(in the rows, 128 means zero)
One turn sends every row of this set to another row. A few are shown first. Where does it send the rows asked after them?
vik: [159 104 125 132 129 112 102 123 118 164 150 152 101 162]
seza: [ 76 124 113 158 125 158 102 143 137 160  94 115  97 144]
fet: [115 132 120 123 106 152 116 115 137 113 115 154 156  71]
Mif: [117 133 133 135  82 147 124 110 138 129 117 165 160  88]
bef: [136 116 124  94  98 144 134 153 111 102 144 139 150 111]
nozuv: [106 140  99 178 140 121 129 126 143 167 107 122 141 170]
voriz: [126 100  88 134 173 115 124 101 134 144 124 160 113 161]
vufi: [ 85 118  96 149 112 151 106 148 116 153  93 120  94 160]
vid: [122 138 110 132  97 154 122 117 135 103 112 152 153  80]
Gana: [140 106 117 136 124 106  81  95 115 162 135 145  99 148]
valot: [109 112 113 163 125 114 163 121 114 148  77 115  90 150]
govo: [125 134 107 106  87 139 113 122 112  89 126 129 147  97]
Loko: [141 119 130 148 138 114  82  94 145 172 126 156 105 133]
dep: [124 141 122 135 118 161 114 112 129 121 110 168 157  81]
Kedub: [114 130 141 146 141 112 155 130 144 145  84  95  94 151]
Bato: [138 121 141 128 124 170 142 150 126 127 147 155 159  98]
paf: [121 138 113 104 103 140  94 106  99  99 118 137 147 101]
Gibu: [136 113 129 158 168 110 147 141 122 120  88 134  83 119]
galo: [135 119 132  96 108 146 122 143  97 107 156 125 149 119]
zetu: [121 135 121 109  69 128 110 111 114 109 118 148 152 109]
Fol: [125 130 123 146 131 110 159 134 126 138  72 112  91 164]
Zutib: [117 120 108 102  90 136 110 119 104  98 124 139 148  94]
dur: [126 118 131 152 168 102 130 125 124 114  85 119  81 112]
Zifi: [102 130 110 138 121 152 112 169 127 148  94 121  97 176]
Nipot: [133 121 126 106  93 150 136 149 120  98 150 125 151 107]
Mit: [131  97 126 155 160 107 149 142 105 118 102 122  81 124]
dof: [116  90  96 138 176 117 124  99 141 152 139 145 113 149]
Mosus: [ 92 135 127 143 133 156 110 164 151 157  96 114  99 158]
bifed: [131 125 129 131 104 164 145 146 140 113 138 147 157  88]
mivor: [130 113  98 119 179 108 118 104 146 138 128 147 113 166]
fego: [102 143  94 168 133 110 114 117 135 157 102 111 140 173]
tani: [101 111 131 164 134 116 157 117 131 155  89  96  93 137]
sasul: [120 102 110 124 182 112 117 102 151 146 140 132 114 154]
gon: [110 130 106 169 140 122 137 141 136 164 124 111 141 182]
sukig: [129 124 152 125  91 150 141 142 142 131 143 153 160 101]
Nodap: [133 125 138 115 116 160 139 150 143 116 133 154 158  87]
bobez: [121 102 127 149 160 101 133 126 108 115 100 107  79 117]
naf: [106 132 100 159 132 110 122 130 127 156 120  99 138 184]
dilub: [160 117 139 145 143 121 102 122 146 172 139 162 107 147]
lol: [134 127 141  99  78 133 130 139 116 114 146 136 155 122]

vik goes to dilub
tani goes to valot
dep goes to paf
Now these:
dur goes to bobez
vid goes to govo
fego goes to naf
Mif goes to zetu
bef goes to Nodap
dof goes to voriz
Mosus goes to seza

One turn sends every row of this set to another row. A few are shown first. Where does it send the rows asked after them?
kefo: [115 153 127 126 128 162 111  99 120  95 153 104]
Zapab: [101 158 116 133 130 189 134 151 141 145 122 150]
nono: [117 124 118  72 169 107 132 120 147 102 143 110]
nof: [119 169 109 113 165 150 153 120 107 137 177 144]
zus: [104 129 139 137 168 100 117 136 176 118 117 134]
Talo: [117 171 111 119 176 151 143 108 115 134 167 145]
gutad: [113 125  98  88 134 105 153 124 137 115  89 118]
sazat: [108 116 100  85 145 108 143 125 142 111  91 120]
puti: [ 98 160 105 110 142 186 128 153 151 144 124 149]
Tuse: [124 104 159 120  90 103 111 134 149 137 129 149]
daf: [101 165 165  85 122 100 119 116 149 131 156 160]
Dem: [144 128 111 117 125 156 121 175 140 134 181 139]
varel: [125 153 129 111 155 106 169 148 165 125 107 152]
relik: [135 170  87 121  96 120 123 149 113 108 153 126]
kevat: [116 153 123 141 131 171 127 110 117  98 138 105]
vuf: [108 183 110 112 174 145 142 116 125 133 168 146]
nunu: [100 130  93 100 110 163 107 109 102 160 144 130]
keso: [122 121 174  77 113 141 140 106 131 126 143 152]
daba: [121 125 171  69 112 133 136 109 139 135 149 151]
zop: [152 131 107 123 131 163 130 174 138 130 170 136]
baguk: [117 138 113  93 156 101 167 147 153 155 115 163]
Nuz: [105 162 109 112 127 191 130 148 142 145 122 152]
Mero: [ 75 152 135  96 115 110 108 123 162 143 101 148]
lavop: [111 122  77 161 137 126 105 134 117 145 129 130]
zad: [100 149 110 102 128  86 149 107 131 126  92 133]
kezez: [ 95 142  98 102 109 158 121 109  94 163 151 135]
Zaze: [143  93 150 108 123  91 125 123 134 121 160 134]
ler: [118 155 133 166 134 126 108 137 138 154 174 160]
kugu: [103 126  70 150 142 115 103 133 119 142 135 125]
lil: [111 117  81 160 144 131 115 130 109 136 136 120]
Laru: [107 102 123  81 143  84 107 116 130 144 163 137]
Zifab: [ 94 156 115  93 125  84 141 107 135 122  97 140]
Keti: [114 135 111  86 159  92 157 146 150 151 124 166]
bigoz: [113 143 116  59 122  92 129 157 153 142 150 149]
zepur: [143  96 155 119 117  92 128 124 127 122 156 144]
Mezet: [ 90 132 104 101 107 162  99 105 109 157 148 130]
Mipo: [119 151 132 113 152 105 157 153 172 116 103 155]
Liga: [120 163 126 162 132 128 117 134 129 163 167 166]
Tiz: [120 162 124 137 125 159 117  99 116  96 142 107]
gapa: [112 102 174 104 137 144 132  96 136 134 130 149]
retib: [122 172  92 123  85 126 127 148 107 118 148 129]
nitul: [115 168 128 169 120 129 123 140 126 153 159 159]
buref: [131  95 157 121  93 107 119 139 139 134 133 153]
bonol: [145 122  99 124 134 157 137 171 125 137 173 132]
seli: [110  90 142  93 162 142 113 140 167 127 132 131]
turu: [123 171  83 121  98 118 117 153 124 104 145 121]
ludo: [110 133 156 115 106 115 101 141 169  97 117 128]
pif: [113 103 176 108 144 141 127  99 150 132 130 142]

zad goes to buref
Talo goes to nunu
Zapab goes to kevat
Now these:
pif goes to sazat
Mezet goes to turu
zus goes to seli

One turn sends every row of this set to another row. A few are shown first. Where does it send the rows asked after them?
lig: [129 135 107 155 117 145  80 113 182 153 146 123 102 140  49 137 118 164
 103 128  96]
sito: [143 131 130 115 138 143  78 151 145 128 184  72 101 105  87 196 137 170
 163 165 119]
Fibi: [ 80 136 106 120 124 141 102 146 152 123 174 102  79 112  57 175 136 178
 163 123  86]
seled: [117 131  88 137 125 142  82 115 179 164 143 115 120 148  33 136 114 158
 121 128 110]
Badi: [103 169 134 155 107 130  94  99  96 126 156 118  84 116  65 148 156 139
 164 143 105]
puzav: [148 149 121 160 117 128  51 120 147 121 174  96 123 140  89 141 124 128
 110 147 119]
kiluz: [119 219 106 110  87 112 119 128 128 167 126 140 141 121 101 158  97 125
 119 103 110]
dal: [142 199 128  96 100 118 115 125 127 180 105 120 159 123  88 163  86 131
 111 129 131]
rine: [121 208 106  86 106 128 112 176 160 147 142 104 142 111 112 188  79 132
 122 115 115]
zefo: [125 173 105  68 111 117 126 167 162 173 132 111 151 114  93 186  85 167
 121 105 111]
Tizi: [128 214 106  90 101 118 114 175 150 146 154 109 137 107 124 188  94 133
 134 111 113]
gebi: [149 135 118 113 151 143  84 153 162 125 168  63 109 106  86 190 131 162
 168 163 135]
kode: [148 131 136 127 141 137 106  91 128 163 114  96 111 113  44 158 145 173
 162 161 139]
tozu: [114 160 149 155 118 120  98 103 101 106 140 105  87 110  75 142 158 142
 154 140 109]
gor: [105 197 126  76 113 122 147 132 119 154 107 116 128  86  96 192  99 157
 151 111 117]
bamu: [148 127 145 138 136 138 104  80 129 150 121 109  94 101  62 165 144 184
 144 151 121]
Tila: [140 163 114 157 108 138  51 133 143 134 193 101 114 143  84 150 127 122
 126 156 113]
timul: [ 92 138 114 131 129 137 103 157 167 102 164  95  76 110  69 166 136 172
 149 117  85]
famo: [149 205 142  84 110 114 134 148 113 158 120 105 136  92 116 190 114 146
 152 133 132]
Veb: [104 193 120  80 106 111 149 132 118 164 111 127 130  95  90 183 107 164
 148 101 110]
pez: [ 75 144  87 121 135 138 105 144 163 112 163  96  86 111  59 168 131 165
 169 113  97]
Tal: [144 119 125 118 148 137  79 140 160 114 174  72 106 101  97 193 129 178
 146 148 118]
Dotom: [151 127 147 130 128 140  96  91 117 168 134 106 104 116  49 165 145 177
 152 168 123]
Radet: [148 173 103 158 119 137  55 127 156 129 176  95 120 139  87 145 125 110
 134 156 130]
temoz: [104 180 121 153 119 128 100  95 106 115 142 111  88 110  71 145 153 128
 176 140 120]
levus: [160 192 127  93 101 114 116 135 136 190 114 120 161 124  93 165  95 142
 113 128 131]
Lakef: [124 219 117 107  91 123 118 122 127 170 112 133 143 118  94 160  89 122
 115 116 119]
sukob: [122 126 102 140 115 147  75 121 170 170 162 119 112 147  36 148 118 170
 114 137  96]
Gel: [128 203 141  77 114 120 138 148 114 149 109 100 134  88 106 194 103 146
 151 130 130]
bidim: [117 184 102  73 112 126 117 165 165 162 133 107 152 114  97 189  72 152
 117 109 115]

famo goes to levus
bidim goes to gor
Tila goes to sito
Now these:
timul goes to tozu
Radet goes to gebi

One turn sends every row of this set to another row. A few are shown first. Where does it send the rows asked after them?
Faf: [ 98  76 114 145 124 107 110  97 119 110 130 145 141 124 158 111 152 104
 130 166 114 151 127]
taf: [175 153 148 109 139 151 132 160 128 145 120 108 134 145 124 153 112 145
 106 148 163 116 140]
zezip: [109 122 102 135 102 127 111  95 104 118 156 109 158 119 167  92 171 103
 135 131 128 134 113]
Sesub: [108 114 133 151 112 106 121  83 124 118 158 126 128 118 172 108 172 103
 107 139 106 149 137]
dusik: [ 90  72 132 155  96 101 144  92 119 117 141 125 136 128 144 119 146 111
 140 145 100 143 142]
Mupa: [132 128 133 131 145 130 156 135 137 158 105 101  90 137  91 138  95 137
 158  79 102 112 105]
bip: [102 107 139 154 104  99 132  81 121 120 158 123 123 116 164 109 167 104
 115 139 101 147 142]
Pedaf: [ 99 105 102 132 119 109 104  97 100 119 135 127 144 116 157  88 159 100
 152 157 126 137 112]
Rul: [134 124 117 121 180 128 121 140 134 152  87 129  88 133  98 129  96 128
 159 111 113 121  91]
Peti: [ 98 100 137 151 114  93 126  83 120 119 149 132 118 116 161 107 164 103
 121 151 101 150 141]
Nular: [121 121 130 125 168 117 130 168 125 167  91 157  78 134 104 129 100 136
 137 127 136 139 107]
ninak: [152 134 159 131 132  98 173 179 127 142 113 117 105 137  96 139 132 143
 136 112 100  85 132]
ruf: [106  96 127 154  86 125 140  91 125 113 161 109 153 130 161 121 161 113
 116 122 107 141 137]
podem: [154 127 142 120 170  95 137 184 125 135  92 148 100 132 102 130 132 135
 138 145 112  94 118]
rifeb: [173 163 145 126 135 131 152 181 136 133 130 111 127 139 120 139 151 141
 106  94 113  86 121]
kagi: [158 127 158 112 137 124 149 159 122 151 104 113 114 143 103 153  96 147
 133 161 153 113 151]
Laziv: [ 98 112 116 144  83 115 139  91 103 125 157  97 146 121 153  97 159 109
 150 121 114 128 127]
kote: [173 156 130 116 173 125 117 186 133 127 109 142 123 134 127 131 151 131
 107 128 126  96 105]
Nuda: [167 137 147 106 153 136 125 163 124 144 104 124 122 141 115 149 103 142
 122 169 164 119 139]
Vura: [151 156 123 127 148 160 138 136 144 150 123  94 112 140 114 139 112 134
 130  62 112 111  95]
suru: [112 100 111 146 115 133 107  95 126 106 151 130 159 129 173 114 168 105
 106 142 120 148 123]
vif: [153 151 108 117 180 157 103 140 142 144 104 123 109 135 121 129 114 126
 128  94 125 120  81]
gativ: [145 155 116 120 169 154 107 169 135 158 110 148 105 137 133 129 122 132
 102 107 151 140  94]
vapep: [167 143 160 115 122 140 154 157 126 151 121  98 126 145 111 157 104 149
 120 139 154 109 153]
muref: [121 128 148 139 125 123 171 162 130 175 114 122  82 140  97 141  99 144
 136  87 123 127 124]
niv: [ 88  93 115 141  99  97 133  94  96 127 139 114 135 116 143  93 150 105
 165 146 113 132 125]
vuli: [104 107 131 149 120 101 115  85 122 116 151 134 124 115 169 105 169 101
 112 151 107 151 137]
fole: [144 162 135 134 129 158 148 162 137 165 134 113 109 142 126 139 122 141
  99  67 138 128 110]

fole goes to muref
Faf goes to suru
Now these:
kote goes to rifeb
Nuda goes to taf
Vura goes to Mupa
Pedaf goes to zezip
vuli goes to Sesub

One turn sends every row of this set to another row. A few are shown first. Where does it send the rows asked after them?
bim: [136 160  93 141  93 121 141 112 170 104 132  73 133 115 134 154 130 153
 141 104 140 120  83 137 155 117]
dod: [ 81 166 106 149 130 156 120 114 124 124 123 176 160  89 126 107 120 119
 134 152 122 154 144 125 142 134]
Mimu: [ 92 142 116 152 114 159 139 102 105 115  73 167 145  99 135 132 110 141
 160 131 128 153 127 143 155 121]
luku: [132 107  98 136 109 126 171 109 123 170 102 146 144 126 149 166  99 121
 139 137 118 181 112 138 153 129]
Difom: [143 127 126 119 121 136 120 125 105 144 145 142 151 176 115 160 125 115
  94 125 150 174  92 171 116 166]
siv: [157 119 123 110 113 115 104 142 162 144  84  74 142 113 173 122 133 151
 118 106 128 131 113 137 139 158]
donim: [123 134  88 154 101 161 137 145 107 129 131 154 133  99 129 131 125  80
 141 164 156 149 143  91 125 145]
gilu: [133 128 105 135 102 128 148 116 152  77 139  76  98 111 121 135 143 104
 157  92 156 110 121 121 128 108]
mez: [110 129 106 132 117 137 170  94 128 154 112 167 148 114 141 138  94 133
 148 118 110 179 106 142 155 122]
Faved: [115 158 123 140 128 105 127 118 153  71 112  73 131 118 124 122 144 136
 149 125 140 101 153 148 148 100]
vunu: [164 109 119  92 100 127 114 150 152 138 119  78 122 117 161 111 142 118
 136 107 147 123 129 101 109 158]
migag: [ 99 116 116 154 119 143 130 109 103 130  55 146 145 111 142 161 119 135
 146 149 127 154 142 149 153 124]
birel: [153 139 121 146 112 150 111 151  89 114 134 141 139 159 114 146 128 100
  99 131 175 157  97 159 121 173]
vali: [130 134 156 142 113 136 130 113 145 145 185 123 121 158 124 109 157 158
 119 130 143  84 123 157 113 112]
nufa: [118 159  92 146 131 112 122 118 190 103 168  86 136  99 125 124 142 110
 106 109 126 124 114 140 143 124]
meduk: [142 127 142 130 111 145 115 133  74 108  98 134 140 177 115 159 129 127
 123 131 172 151 111 171 120 155]
rig: [127 111 108 115 122 119 172 123 114 156 139 149 140 135 133 131 114  87
 151 162 127 167 166 111 124 123]
Zek: [141 122 119 104 122 128  84 149 167 136 120  86 137 100 159 102 153 115
 109 113 134 122 138 113 110 166]
remu: [124 147 139 127 138 131  95 132  99 125 132 143 165 173 111 142 136 122
  91 150 149 158 126 178 117 162]
goka: [120 151  93 149 106 160 157 132 115 123 144 172 134  94 128 105 108  90
 152 138 145 158 128 100 136 135]
Pime: [158 109 133  81 116 104 120 138 156 149 103  74 138 132 166 114 135 141
 136 113 126 129 139 124 120 147]
sunaf: [138 119 147 115 134 129 120 134  83 113 132 140 138 181 106 137 135  96
 114 137 162 156 142 166 105 151]
gerol: [116 124 117 117 125 129 182 109 113 136 134 168 135 124 129 109 102 100
 167 134 124 168 152 119 134 113]
lefu: [158 138 146 165  98 136 148 127 140 143 170 116 112 154 136 117 140 162
 121 121 154  89  94 164 137 118]
rira: [107 141 116 100 128  98 140  91 176 113 156  79 138 135 119 137 144 136
 143 113 116 122 138 139 125 100]
foson: [142 119 130 118 122 127  83 149 152 118  77  79 133 101 164 107 148 133
 121 111 139 114 141 132 128 156]
laneg: [131 126 149 175 123 141 120 115 155 138 167 126 113 135 132 113 153 146
  92 109 138  91 101 182 132 122]
Vate: [141 125 166 168 125 124 140 121 134 126 146 119 110 154 134 105 147 155
 120 121 146  83 128 185 138 106]
Fimem: [ 85 147  96 159 127 155 100 122 126 140 108 159 164  91 132 139 133 113
 113 169 124 153 144 128 137 147]
Fak: [133 120 153 166 103 158 124 117 132 121 160 123  96 139 125 116 161 144
 123 110 160  76 112 158 115 116]

rira goes to bim
dod goes to goka
vali goes to lefu
Now these:
foson goes to Zek
luku goes to migag
remu goes to birel

